[[ 5.28  5.11  5.85  5.65 -0.52  0.18  4.98  0.00  5.43  5.16  5.62 -0.13
   5.34  5.10]
 [-0.16 -0.13 -0.02  5.46  5.56  5.26 -0.01  0.11 -0.17 -0.08  5.08  5.43
   5.52  5.45]
 [-0.27 -0.37 -0.20  5.61  5.32  5.34  0.56  0.76  0.17  0.16  4.98  5.17
   5.17  5.41]
 [ 0.31 -1.06 -0.18  5.33  5.55  5.01  0.36  0.04  1.62 -0.10  5.23  5.09
   5.15  5.25]
 [ 5.06  5.16  5.33  0.24 -0.06  0.55  4.71  0.01  5.44  5.20  5.24  0.91
   5.40  5.45]
 [ 0.26  0.01 -0.14  5.30  4.86  5.23 -1.24  0.25  0.95 -0.19  4.92  5.44
  -0.20  5.94]
 [ 5.29  5.02  5.29 -0.32  0.07  0.04  4.75 -0.20  4.77  5.07  5.45 -0.21
   4.94  5.37]
 [-0.08 -0.54  0.27  4.74  5.25  5.19  0.02  4.60 -0.14 -0.13  5.27  5.05
   4.96  5.37]
 [-0.58 -0.29  0.01  5.19  5.76  5.15 -0.10  5.41  0.26  0.07  5.31  5.22
  -0.25  5.17]
 [ 5.21  5.31  5.28 -0.01 -0.06  0.01  4.89  0.21  5.32  5.44  4.82  0.35
   5.57  5.22]
 [ 5.40  5.26  5.55  5.16  0.43 -0.44  5.48 -0.17  5.48  5.32  5.36 -0.04
   5.35  5.35]
 [ 5.44  5.48  5.48 -0.01  0.33  0.27  5.28  0.13  5.54  5.32  5.29 -0.23
   5.50  5.30]
 [-0.65 -0.01  0.10  5.22  5.00  5.70 -0.32  0.12 -0.27  1.26  5.15  4.71
   5.70  5.35]]
What is the largest entry?
A: 5.94
The minimum -> -1.24
The entry just left of -0.23: 5.29
What is the entry just left of -1.06?
A: 0.31
The entry just left of the largest entry is -0.20
The entry just right of 0.95 is -0.19
What is the entry just right of 5.05?
A: 4.96

Questions about the table below. Indices start at 0.
1) What is the entry in the top-right corner?
2) What is the entry just right of the centre entry?
3) What is the entry in row 1 and column 2?
4) What is the entry in the bottom-left corner?
5) What is the entry directly below the largest entry?
6) What is the entry directly below 2.27?
7) What is the entry just left of the largest entry?
8) What is the entry just left of 0.97?
[[ 3.20 -4.53  2.46  3.20  0.77  0.38 -1.85]
 [-2.62  4.03 -3.90 -4.40 -1.19  2.25  3.44]
 [-1.49  0.47 -1.68 -1.63 -1.60  1.04  1.96]
 [-1.82  2.08 -2.52 -2.98 -1.13  1.39  2.17]
 [-4.30  2.87 -3.77 -5.25 -3.52  0.81  5.28]
 [-1.25 -0.14 -1.20  0.64  0.77 -1.08 -1.34]
 [ 2.27 -3.42  2.34  1.16 -0.13 -0.41 -0.44]
 [ 0.74 -1.86  1.74 -0.59 -0.66 -0.82  0.80]
 [ 2.02 -2.96  1.64  1.31 -0.16  0.05 -0.02]
 [-4.84  4.53 -4.76 -6.45 -3.43  0.97  5.84]
 [-1.32 -0.48 -0.90  0.52  0.05 -1.03 -0.93]]
1) -1.85
2) 0.77
3) -3.90
4) -1.32
5) -0.93
6) 0.74
7) 0.97
8) -3.43

[[-1.23 -1.10 -1.52 -1.37 -1.50 -1.29]
 [-2.97 -1.52  1.95 -0.12 -1.26 -2.01]
 [-1.08 -1.49 -1.07 -1.47 -1.44 -1.39]
 [-1.00 -1.64 -0.90 -1.37 -1.11 -1.56]
 [-1.66 -0.97 -1.32 -1.21 -1.08 -1.28]
 [-1.11 -1.46 -0.92 -1.35 -1.59 -1.36]
 [-1.80 -1.75 -1.36 -0.73 -1.54 -1.54]
 [-1.36 -1.26 -1.36 -1.43 -1.33 -0.98]
 [-0.91 -1.57 -1.19 -1.59 -1.46 -1.40]
 [-1.27 -1.30 -1.32 -1.22 -1.35 -1.31]
 [-1.90 -2.10 -1.67 -0.16 -1.78 -1.57]
 [-1.78 -1.44 -0.33 -0.96 -1.19 -1.59]
 [-1.40 -1.69 -0.69 -1.67 -1.56  1.19]
 [-1.28 -1.34 -1.26 -1.34 -1.41 -1.34]]
Rows and columns are numbered from 0.
The entry at row 0, column 2 is -1.52
The bottom entry of the column that holds the largest entry -> -1.26
The entry in row 1 and column 0?
Answer: -2.97
The entry in the bottom-right corner is -1.34
The entry at row 0, column 0: -1.23
The entry just right of -0.73 -> -1.54
The entry directly below the smallest entry?
Answer: -1.08
The entry just left of -1.31?
Answer: -1.35
The entry at row 0, column 1?
Answer: -1.10
The bottom-left entry -> -1.28
The maximum?
Answer: 1.95
The entry directly below -0.96?
Answer: -1.67
The entry just right of the largest entry -> -0.12
The top-right entry -> -1.29
The entry directly below the largest entry is -1.07
The entry just left of -1.21: -1.32
The entry at row 2, column 1?
Answer: -1.49
The entry just left of -1.33?
Answer: -1.43
The entry just right of -1.33 -> -0.98
The entry just left of the largest entry is -1.52

Read these off the matrix that follows. Counting starts at 0.
1) Give the entry in row 0 and column 0.
2) Give the bottom-right entry.
3) Give the bottom-left entry.
4) Give the entry directly below the largest entry.
5) Give the entry directly below the centre entry.
6) Give the entry in row 2 and column 1.
7) Give the top-right entry.
8) Give the entry at the centre.
[[6 4 5 3 4 4 2 4 5]
 [7 4 6 3 3 3 2 4 5]
 [5 6 5 3 5 4 2 5 5]
 [5 6 6 3 4 5 2 5 5]
 [5 6 5 3 4 4 1 6 5]
 [5 6 5 3 4 4 2 6 6]
 [5 6 5 4 4 5 2 5 5]
 [5 6 6 4 5 6 4 5 5]
 [5 6 5 3 4 4 1 5 5]
 [5 5 6 4 5 6 4 5 6]
 [5 6 5 3 5 4 2 5 5]]
1) 6
2) 5
3) 5
4) 5
5) 4
6) 6
7) 5
8) 4

M =
[[624 426 853 537 542 310 659 596 405 408]
 [504 405 652 506 504 345 545 492 423 470]
 [455 437 488 469 465 420 464 448 464 465]
 [636 431 870 540 545 308 673 607 402 399]
 [468 417 553 485 481 380 495 461 452 477]
 [455 435 489 467 465 419 464 450 465 468]
 [711 466 969 558 558 294 735 671 412 345]
 [456 434 493 472 467 414 467 452 463 470]
 [442 865 687 290 608 470 485 409  20 218]]
The entry in the top-left corner: 624
The entry just left of 20: 409
Give the entry directly below the largest entry.
493
The entry directly below 492: 448
Give the entry directly above 423.
405
Give the bottom-left entry.
442
Give the last entry, reading row by row.
218
The entry just left of 969 is 466
The entry just left of 489 -> 435
The entry just left of 488: 437
The entry just right of 492 is 423
Give the largest entry in the first column.
711
The third entry in reading order: 853
The entry in the top-right corner -> 408
Give the entry directly above 608.
467
Give the entry just left of 412.
671
Give the 2nd largest entry.
870
The 2nd-last entry, reading row by row -> 20
Give the second entry in reading order.
426
Give the third entry on the main diagonal.
488
Give the fifth entry from the end, reading row by row.
470
The 3rd largest entry -> 865
The entry just right of 435 -> 489
Give the entry directly below 399.
477
Give the last entry of the largest entry's row.
345
Give the 4th entry from the end, reading row by row.
485
Give the entry directly above 442.
456
Give the entry just right of 853.
537
The entry directly above 294: 419
The entry just right of the largest entry: 558

Read these off the row that follows.
1) The entry just right of 5.52?
2) The entry just right of -3.42?
[-3.42 -1.01 -2.80 -2.87  0.68  5.52 -2.47 -1.65]
1) -2.47
2) -1.01
